In the data rows, 128 means zero.
How far apart are the two rows of each pair, measured in a hidden way? 0 means very close, and 40 very far. Two or three weighted sums of its numbers give each row a place; it is the straight-line distance between the places.
[ 65 130  86 141 144 135 117 158 138 159 125 105 111 183 120 141  95 138
 127]
[151 121 155 109 122 105 177 124 109 118 166 156  89 120 168  88 160  81
 141] -> 31
[ 96 127  85 147 141 136 121 140 101 162 128 125 153 179  69 126 126 161
 100]
[132 140 142  89 140 131 176 145 143  63 156  85 119 106 193 127 118 111
 141] -> 5
[ 81 134  87 140 145 151 125 175 131 132  87  99 128 154 129 172  91 153
 109]
[153 113 163 136  97 109  93  78 113 183 104 164 159  89 137  79 182 157
 125] -> 8
[ 92 111 144 188 145  91 123 133 126 171  78 140 121 134  76 142 109 173
 109]
[101 132  89 129 169 161 126 143 145 127 144 101  80 170 129 156  83 100
 135] -> 5
[197 129 159 102  99  97 158 104 127  89 153 157 150  98  92  96 146 130
 149]
[150 175 150 102  89 120 128 115 155  90 164 125 150  62 168  92 161 110
 139] -> 19
[ 90 132  94 108 152 164 155 155 119  86 135  93 121 151 189 153  81 138
 131]
[108 141 126 121 151 142 153 158 151 109 132  95  60 137 138 159  85 126
 132] -> 2
[189 124 167 103  99  93 145 126 129 137 133 163 162  74 127  89 173  95
 124]
[170 132 184  98  87 120 148  90 139 133 149 166 131  72 136  89 163  89
 145] -> 1
[139 110 159  87  92 126 149 149 177 136 178 126 118  72 174 113 124  77
 153]
[179 115 182 139 100  74  98  70 121 152 116 177 167  92 143  85 171 127
 126] -> 12
[ 90 154 116 101 143 156 145 173 155  90 185  76 105 104 185 107 126 104
 142]
[161 128 155 152  80  66 121 103 109 147  93 149 188 106  85 122 156 162
 132] -> 10
[142 150 162  81 119 127 146  97 169  95 135 139 122  73 165 102 149  90
 170]
[ 90 141  79 135 182 178 156 172 124 101 109 114 120 121 136 160  80 100
 132] -> 5
[ 93 159 123 134 148 148 149 163 151  75 127  61 109 114 159 161 106 103
 146]
[123 121 123 127 109 112 116  95 129 187 104 154 166 156 110 106 113 170
 101] -> 17
[127 146 154  83 113 112 168 116 177  98 171 118 114  84 134 137 118 104
 155]
[108  97 140 158 122  99 111  83 121 169  56 158 151 148 111 122 175 167
 116] -> 11
[ 80 108 127 194 122 137  90 110  74 165  79 166 144 155 115 138 129 172
 114]
[ 91 116  84 152 186 174 132 135 128 136 105  99 130 139  81 160 114 160
 100] -> 4
[ 80 134  85 124 154 162 130 150 121 106 116 112 136 175 133 182  91 132
 107]
[151 138 160  98  93  75 150  89 154 153 115 158 145  91 152 130 136 102
 136] -> 11
[122 127 148 101 100 144 164 127 177  89 194 103  99 103 179 121 128  81
 149]
[125 150 131  87 128 169 142 151 171  60 177 106  88 122 135 126 115 112
 146] -> 23
[157 151 171  79  89 140 149  92 145 105 135 134 116  89 180  95 132 120
 161]
[109 125 145 182 144 129  97 115 115 161 112 124 118 176 110 119 128 159
  64] -> 18
[121 153 111  95 131 115 139 103 166 144 144 155 124 132 173 119 132  75
 105]
[155  88 138 145 126  89 101 118  86 168  75 159 180 146  78 144 144 154
 121] -> 14
[101 133 120 114 130 210 130 190 134 113 132  73  99 158 135 146  74 119
 134]
[ 87 137  73 119 182 156 163 148 130  81 147 100 127 154 129 135 114 127
 127] -> 19
[138 164 126  92 141 163 124 144 158  90 153  84 103 100 172 108 160  74
 151]
[119 105  91 162 159 136 135 101  97 138 111  91 144 173 142 166  88 153
 115] -> 17
[ 80 164 109 111 143 160 164 164 151  92 174 102 112 126 142 141  93 101
 114]
[162 149 158  96 107 127 145 130 146  67 165 120  95 104 161 119 135  82
 175] -> 8
[131  95 132 178 126  95 115  88 105 188  80 146 184 128  98 116 152 156
 107]
[ 96 148 110 119 151 171 126 167 150  79 146  85  60 126 146 148 116 134
 151] -> 35
[ 91 167  94 133 141 180 122 165  89 170  94 115 112 110 110 142 131 141
 115]
[104 161 119  97 138 169 117 145 130  90 185 106  76 112 184 165 101 131
 119] -> 19
[144 139 141  96  93 111 172 106 164  90 163 134 126 109 140  97 163  96
 154]
[ 66 118  91 158 144 120  70 182 157 122 125  97 135 160 104 192 124 132
 120] -> 30
[173 125 178 118  83  72 124 103 127 144 166 153 183  95 119  73 165  98
 144]
[183 123 177  96  97 100 146 111 142 107 146 170 139  95 113  76 163 101
 154] -> 19
[179 108 175 136  92  93  82  81 118 158 106 161 144 110 108 110 203 144
 121]
[132 142 164  78 119 120 174 100 145 130 161 137 113  98 160  89 155  84
 146] -> 11
[105  90 114 161 148 135  82  90 121 174  83 152 186 166  89 133 126 166
  96]
[104 117  62 137 181 162 115 157 121 108 148 101 105 174 126 161 115 124
 116] -> 10
[163 116 167 138  82  60 137 100 121  98 128 175 177 108 130  94 189 115
 141]
[ 84 144  74 141 150 143 127 152 108 117 115  99 129 168 149 184 103 106
 130] -> 21
[113 165 165  92 119 152 157 126 147 108 155 108  98  74 197 115 117  85
 156]
[152 130 147  94 114 119 163 110 146 116 158 162 105  74 174  86 153  90
 153] -> 14
[141  93 100 177 161 122  91 117  96 133  86 141 145 143 114 144 136 192
  94]
[164 136 160  82 100 115 131 114 147 123 162 133 134  83 186  96 152  67
 166] -> 21
[110 164  74  99 133 147 115 166 148 114 154 108 105 142 152 157 128 102
 117]
[147  94 101 183 133 116  77 143  97 155  77 147 155 148  97 139 136 177
 102] -> 10
[109 147 132  91 150 149 157 193 140  80 170 100 101  98 177 136 117  79
 133]
[133  92 167 169 113 114  80  99 102 181  87 169 196 115  93 118 159 159
  90] -> 9
[146 153 135 126 107 161 164 104 138 111 101 133  71 109 119  91 157 147
 146]
[143 162 104  99  97 115 127 184 113 125 180 108 133 153 118 145  98 103
 133] -> 20
[125  88 145 192 111 129  89 115 100 171  88 132 145 147  81 127 117 197
 119]
[148 148 155  90 108 151 146 120 153  83 191 124 105 104 127  95 169  72
 161] -> 6
[167  98 165 149 117  72  88  93 104 173 103 136 191 110 104 121 167 167
 107]
[158 110 156 176 109  74 102  92 103 168 108 153 137 121 109 113 181 157
 102] -> 13
[131 158 137  99 122 119 159 102 156 140 116 148  97  96 175 126 133  76
 137]
[ 79 145  82 131 157 164 132 157 130 126 104 107 108 167 133 166 100 123
 112] -> 9
[120 184 135 104 146 172 144 134 156  75 155 125  91 112 132 110  85 117
 131]
[167 152 169  92 100 129 141 121 143 123 181 142 118  71 133  77 150  83
 155] -> 9
[116 107 126 154 143  95  97 113  82 170  80 166 168 157 105 102 146 175
 118]
[165 144 147  90 139 132 165 126 128 117 107 124  88  98 143 131 137  79
 169] -> 6
[161 103 151 156 131  93  83 131  79 168  87 179 150 104 105 107 179 158
 108]
[147 110 137 180 116  73  88  99 101 189  78 143 167 143 130 135 149 129
 108] -> 34
[102 129 113 179 121 121  95  96 104 180 101 125 158 123 116 141 148 182
  87]
[104 146 105 137 141 184 135 151 149 116 167  90 104 169 126 134  57 115
 112] -> 12
[137 108 153 171 106  95  94 138  99 172  78 149 130 150 104 146 112 176
 103]
[100 137  93  93 175 173 146 129 145 128 146 109  97 131 119 149  74 124
 153] -> 12
[105 103 120 186 144 103 115 106  93 172  93 122 156 159 112 154 118 165
  97]
[115 146 129  90 153 160 154 145 144  58 168 113  83 135 177 128 115 104
 136] -> 29
[149 121 182 112 111 105 139  46 108 146  83 172 207 116 116 100 135 120
 151]
[126  87 123 175 151  92  79 153  77 151 106 149 152 141  88 137 136 191
 112] -> 30
[ 99 162 159  96 144 172 170 159 140  97 142 107  74 117 147 103 103 105
 146]
[190 102 175 132 101  87 119  70 108 140 120 157 187 110  75 111 179 136
 129] -> 18
[ 69 143  96 142 168 150 121 167 131 116 136  78 102 159 136 163  88 138
 124]
[167 115 169 137 107  81  89  87 101 154 110 165 177  99  95  85 191 157
 140] -> 9
[180 119 184  89 105 120 171  92 128 131 163 156 154  95 127  79 141  95
 128]
[132 150 120 107 159 130 156 134 152  72 178  83 114  98 199 120 120  94
 137] -> 15
[136 129 142 141 122 136  79 116  66 161 112 149 163 152  52 159 116 174
 110]
[154 130 165  92 111 107 164 116 162 107 120 140 119  97 159  82 168  89
 157] -> 21
[109 114 107 165 155 118  98 126 107 159 117 125 135 167  58 126 152 179
  98]
[101 117 103 145 147 130 103  82 137 149  79 116 164 148 122 177 124 175
  94] -> 12
[ 63 129  93 156 152 159 124 161 143 119 119  97  89 165 134 160  85 144
 128]
[148 154 184  82  93 107 126  95 140 130 152 138 140  87 111  84 186 116
 160] -> 1
[132 144 104 101 137 186 155 141 120 140 151  81  73 119 151 112 124 130
 141]
[112 113  72 171 177 109 154 134 113 106 104 111 124 143 120 169 106 141
 133] -> 18
[140 140  99  97 156 187 154 172 136 119 107  92 115 129 145 138  85 123
 110]
[132 163 170 114  99 115 135 146 177  74 185 116 112  84 159 103 135  77
 149] -> 11
[167 115 184  87 110  63 157 113 124 117 137 155 166  96 149  88 161 111
 148]
[147  92 189 147  91  85  93  70 104 169 128 161 196  95  93 111 190 133
 138] -> 10
[179 106 158 121  97 106  99  83 110 127  81 204 161 126 127 103 173 139
 131]
[109 121 155  93 109 142 166 152 178 113 155  85  96 130 141 109 111 106
 171] -> 19
[120 150 127  73 157 178 150 111 169  98 141 115 104 120 154 117 133  75
 144]
[157 122 150 131 125  74 116  87 128 158 120 165 158 106  70 112 175 162
 102] -> 13
[132  93 135 169 107 134  87 139  73 144  53 155 161 145  83 133 170 176
 132]
[ 76 110 108 157 163 158 113 149  86 160  94 128 128 175 129 142 114 158
  90] -> 11
[122 151  69 134 149 164 125 195 150  76 134  88 132 103 137 151  83 135
 136]
[ 81 144 102 152 164 184 147 127 132  92 105 124  76 138 157 154  79 136
 127] -> 12
[179 114 192 126  98  78 149  81 122 134 138 171 159 100 130  84 164  94
 131]
[147 130 141 138  98  97 143 114 108 143  88 165 113 159  95 159 136 136
 106] -> 15
[122 139  95  92 125 135 164 161 158  99 174  84 110 125 155 116 131 108
 151]
[152 138 149  88 136 147 172 120 142  95 131 153  98  94 174 100 155  72
 138] -> 11
[119 156 148 111 106 134 150 125 179  95 179  84 102 116 154 131 128  73
 150]
[175 111 167 122  91  99  99  87 108 173 121 194 157  83 120 114 163  97
 149] -> 18
[124 143 144  91 102 106 166  82 156 163 121 138 119 110 133 125 138 102
 154]
[111 124  81 151 146 174 136 164 116 128 126  86 135 167  62 158 101 143
 114] -> 17
[129 101 111 180 150 102 123  94  79 187 100 148 171 128  84 135 122 150
 121]
[111 104 122 179 156 126  91 116 104 167  49 140 167 142 122 143 135 165
  83] -> 8
[124 159  97 121 142 111 120 147  92 152 116 143 112 174 148 135 110 119
 107]
[142 140 170  80  91  92 112 106 157 114 149 157 172  68 160 100 173  93
 165] -> 9
[ 70 142 105 134 162 128 110 144 116 158 108 121 114 151 129 181  65 135
 136]
[104 167 102 108 124 180 124 176 129  77 165 107  87 107 198 135 125 115
 125] -> 30
[167 126 135 141  87  83 124 118 115 171 100 167 181  95 111  96 176 109
 127]
[ 55 144  86 167 186 170 132 147  99 133 140 106 134 148  99 138  93 141
 109] -> 3
[161  94 173 136  99 106 111 116 100 165 111 155 183 131  72  89 139 182
 113]
[ 98 126 111 151 140 147 106 176 117 130 102  97 123 177  92 169 103 165
  95] -> 8
[ 95 136  97  99 154 141 136 162 145 113 178 112  90 138 189 140  74 123
 126]
[114 153 147  91 103 177 145 160 159  83 152 117  97 122 154  96 161  70
 151] -> 12
[165 124 159 114  86  85 127 106 137 124 124 168 161  85 116  82 202 131
 137]
[164 131 168 109 101  92 167  92 136 120 140 134 128 108 126  96 142  87
 186] -> 17
[ 73 139  78 125 172 195 136 163 163  88 133 106  96 121 167 124 120 111
 130]
[141  99 134 163 114 119  94 107  88 182  71 165 126 139 120 126 159 168
 110] -> 8
[109 162  79 118 151 164 127 139 161  80 190  95  92 123 155 129 132 110
 126]
[154 114 167 133 107  96 103  58 115 169 101 162 176 102 115  89 189 154
 125] -> 9
[ 72 119  77 153 179 144 108 163 121 153 109 124 118 165 109 147 110 148
 103]
[138  86 179 163 118 105  75 112  95 179  69 151 149 149  96 129 160 167
 105] -> 6
[184 105 179 117  97  76 129  84 118 142 116 166 160 111  95  95 173 132
 147]
[135 140 134 115 133  77 145  58 110 151 110 111 149 156 138 158 141 129
 126] -> 28
[152  92 139 154 136 101  83  80 120 172 101 154 181 123  83 125 156 177
  94]
[155 105 145 107 143 106  78 137 117 197 104  93 162 158  70 145 152 114
 132] -> 29
[139  87 126 178 122 134  95 108  84 178  95 163 163 125  77 135 124 181
 110]
[ 88 104 102 163 181 154 117 164  96 115 128 101  89 166 127 166 104 158
 114] -> 4
[148 163 117 114 107 141 151  71 142 105 145 121  99 146 169 108 152 102
 131]
[ 83 119 108 176 157 125  93 131  94 126  91 133 126 190 129 149  97 174
 114] -> 25
[175 131 188 107  89  76 138  95 145 152 133 144 157 125 124  83 143 116
 117]
[ 97 139 104 161 174 130 124 146 126 125 119 122 101 154 109 168  45 135
 128] -> 14
[100 147 105  98 150 189 150 168 126 112 121 119 122 107 168 162  53 106
 139]
[140 157 130 107 134 151 183 134 145  90 177 115 109  96 167 109  96  80
 132] -> 28
[191 120 139 106 108  98 133  98 115 138 138 172 156  66 127  93 175 113
 153]
[175 120 147  94  85  90 105 116 112 153 110 154 166 106 127 100 185 156
 136] -> 13
[125 104  74 165 163 166 101 163  98 163 103 109 123 168 119 129  91 153
 114]
[130 129  86 103 167 157 146 188 133 117 149  97  99 144 133 149  96 100
 121] -> 3
[109 150 152  96 121 191 152 177 155  72 125  93 100 130 154 147 103  84
 136]
[157 118 123  87  74 128 159 123 168 104 186 149 133  95 145 124 143  96
 140] -> 15
[122 107 143 157 123  86 108  85  89 161  71 159 178 125  97 155 169 165
 113]
[104 136 108 133 152 121 168 135 121 113 130 131  73 164 109 152 123 135
 112] -> 16
[ 88 103 101 152 150 165 101 124 113 157 104 114 137 148 111 184 117 174
  86]
[119 144 108 133 156 183 145 124 144 102 209  81  97 123 174 121  95  74
 125] -> 20
[ 93  83 130 219 135 134 104 139  92 142 117 123 176 143 101 135 109 180
  86]
[111 131  79 141 142 119 111 127 116 174  98 116 134 169 112 165  88 139
 134] -> 30
[115 107 119 189 145 116  97 122  76 169 121 140 152 130  79 140 155 172
  85]
[158 132 177 106  89  91 131  87 147 120 117 179 156  68 165  91 144 107
 166] -> 18
[130 142  76 138 147 159 137 147 140 117 152  99  81 150 134 153 104 127
 102]
[ 60 141 110 157 164 147 118 120 116 151  95  83 118 183 135 150 100 133
 131] -> 37
[145 152 185  63 113 133 137 114 167  97 141 104 155  85 149 126 159  73
 147]
[154 145 153 138  85  87 106  97 101 163 129 147  85 140 130 119 135 160
 142] -> 21
[107  94 127 176 129 103  98 119 103 140 116 142 174 163  72 131 158 187
  88]
[135 140 157  83 105 135 165 135 147  81 181 125 105  89 162 116 138  80
 170] -> 8
[135 128 142  80 128 127 162 135 159  68 168 151  91 114 162 118 148  88
 145]
[120 132 113  91 147 117 158 144 166 114 155 159  86 108 106 120 149 136
 109] -> 7
[ 80 128  82 116 168 178 121 179 134 104 117 117 113 177 136 126  76 141
 136]
[115 149 108 120 121 199 142 151 162  79 181  84  99 128 166 117  89 100
 141] -> 25
[117 112 110 186 152 110 144 114  81 161  98 127 151 157 117 131 121 153
  91]
[139 146 111 107 108 119 173 143 156 101 162 129 110  66 176 116 119 107
 154] -> 24
[133 107 104 164 167 141  97 185 125 144  94  99 133 160  98 158  85 147
  89]
[186 111 145 107 106 102 134  89 120 151 132 166 142  96 106 100 194  99
 146] -> 13
[179 107 165 126  72 114 163  84 118 145 154 143 154  77 124  86 154 134
 148]
[169 141 144 111  89  83 165 114 113 133 155 164 128 118  99  98 129 122
 153] -> 13
[149 155 129 103 107 118 169 127 161  98 168 131 114  69 161 103 138  98
 146]
[108 125  70 143 175 154 135 169 102 112 139  96  99 150 125 162 117 144
 113] -> 6
[205 134 162  87 115 108 130  84 132 130 136 131 119  83 155  98 150 130
 147]
[204 121 145 150  93 109 114  59 103 150 118 169 163 124  95 105 147 125
 130] -> 18
[189 125 177 108  95  87 117  90 120 155 124 138 172  98 121  77 178 123
 142]
[ 92 124  89 149 154 153  84 133 113 146 102 116 137 178 110 158  99 178
 101] -> 15
[137 157 116  71 126 153 135  59 168 128 140 133 136 122 134 137 108 113
 142]
[ 82 132  71 147 144 167 138 160 127 141  92  88 154 141  96 169  96 142
 128] -> 9
[137 132 166  70  79 106 149 124 129 122 165 156 150  84 172  98 167  96
 156]
[172 103 148 144 121  79 122  53 135 178 115 151 170  97  95 115 162 132
 126] -> 25
[122 151 150  97 138 176 141 173 128  90 194  90  76 136 141 134  77 112
 130]
[103 117 119 163 146 125 104 127 119 164  75 124 120 160  80 163 110 178
 108] -> 19
[113 151 127  88 109 144 156 167 157  94 202 114 122  88 161 112 104  84
 161]
[133 105 101  98 145  87 167 142 167 106 122 120 124 146 136 137 126 144
 123] -> 6
[129  97 101 181 121  92  93 112 120 133 101 143 163 141 123 144 166 183
  85]
[174 129 159 110  96 110 136  83  93 168 135 170 151  79 104 101 168 125
 143] -> 7
[169 134 157  91 104  85 135  81 128 155 104 144 144 132 131 115 157 144
 116]
[103 127  73 178 153 149 126 139 112 135  77 139 111 155 105 161  96 150
 118] -> 2
